In the rows, zero is written as 128.
Rotation paths and how fast each direction turns (degrees each step):
Each turn is a multiple of 5 degrees from 10 to 175, or 0.
Each row of a path follows its step; steps can be skipped.
Rotation 1:
step 0: [136 131 128 126 121 133 126 127 132 136 129 137 126 130 127 134 139 124
 128 131 120 122 126 127 129 121 126 135 123 136 128 142 128 130 122 131
 135 123 124 131 131]
step 2: [121 125 125 129 131 131 135 127 126 122 143 127 135 129 126 128 130 138
 120 126 118 126 133 121 131 122 129 128 117 129 129 121 129 134 127 130
 124 130 130 139 126]
step 3: [132 119 129 125 129 131 132 132 118 133 125 130 125 126 123 123 120 136
 139 124 124 126 137 120 129 132 123 132 126 123 124 139 132 125 128 134
 136 122 129 123 126]
step 5: [123 135 131 128 120 131 138 126 125 128 131 119 130 123 122 132 127 116
 125 127 127 128 135 124 112 120 125 125 124 127 126 134 127 138 135 127
 128 132 126 127 131]
step 6: [135 120 135 122 133 136 133 132 130 128 130 126 116 132 120 124 143 128
 124 125 130 131 123 131 123 128 127 132 134 131 127 134 129 133 121 128
 127 118 125 122 129]
step 7: [132 128 127 129 130 123 130 129 123 127 125 122 140 131 128 133 126 124
 119 133 129 136 122 126 138 118 121 136 132 127 136 120 127 130 128 133
 126 124 133 116 122]
step 8: [136 130 123 118 114 131 129 132 130 137 134 127 128 129 127 126 130 128
 133 118 128 123 136 125 130 123 128 132 118 137 132 116 134 131 129 129
 123 129 131 132 125]
step 10: [132 136 129 135 126 133 128 123 125 127 121 126 137 130 118 128 137 133
 125 133 118 131 126 125 132 119 129 128 125 132 127 126 122 121 128 126
 141 137 125 135 127]
step 12: [128 124 127 130 138 127 138 127 131 132 139 126 128 135 124 133 135 131
 130 129 125 128 118 125 132 132 126 127 127 125 124 142 128 130 121 139
 124 127 135 132 125]
step 13: [128 129 122 125 121 128 132 132 120 123 132 129 133 132 122 127 126 126
 122 131 133 125 127 120 125 128 119 142 119 120 123 127 123 121 138 133
 134 128 125 121 129]
step 17: [137 130 130 124 126 127 128 130 122 131 125 129 128 131 129 147 127 122
 133 127 127 129 126 128 129 112 128 125 126 123 130 130 137 136 125 123
 122 122 131 126 129]
[128 127 131 128 127 131 128 130 128 130 129 130 128 126 130 130 128 129
 129 130 126 127 127 129 131 126 126 127 129 128 129 126 126 126 129 127
 130 128 131 133 129]  40
[126 127 126 127 131 131 132 129 128 126 129 128 129 125 129 129 127 129
 130 131 127 127 128 130 124 128 128 128 127 128 127 128 128 126 129 127
 127 126 129 124 128]  35
[127 130 127 126 126 126 131 131 131 128 129 129 129 128 128 129 130 126
 125 130 130 128 124 128 128 129 124 130 129 128 128 130 126 130 126 129
 126 125 127 129 130]  60
[128 131 125 126 125 129 128 128 129 133 126 129 131 129 126 128 129 130
 128 129 125 128 129 128 127 128 126 128 128 127 128 131 130 130 131 128
 129 131 129 127 127]  145
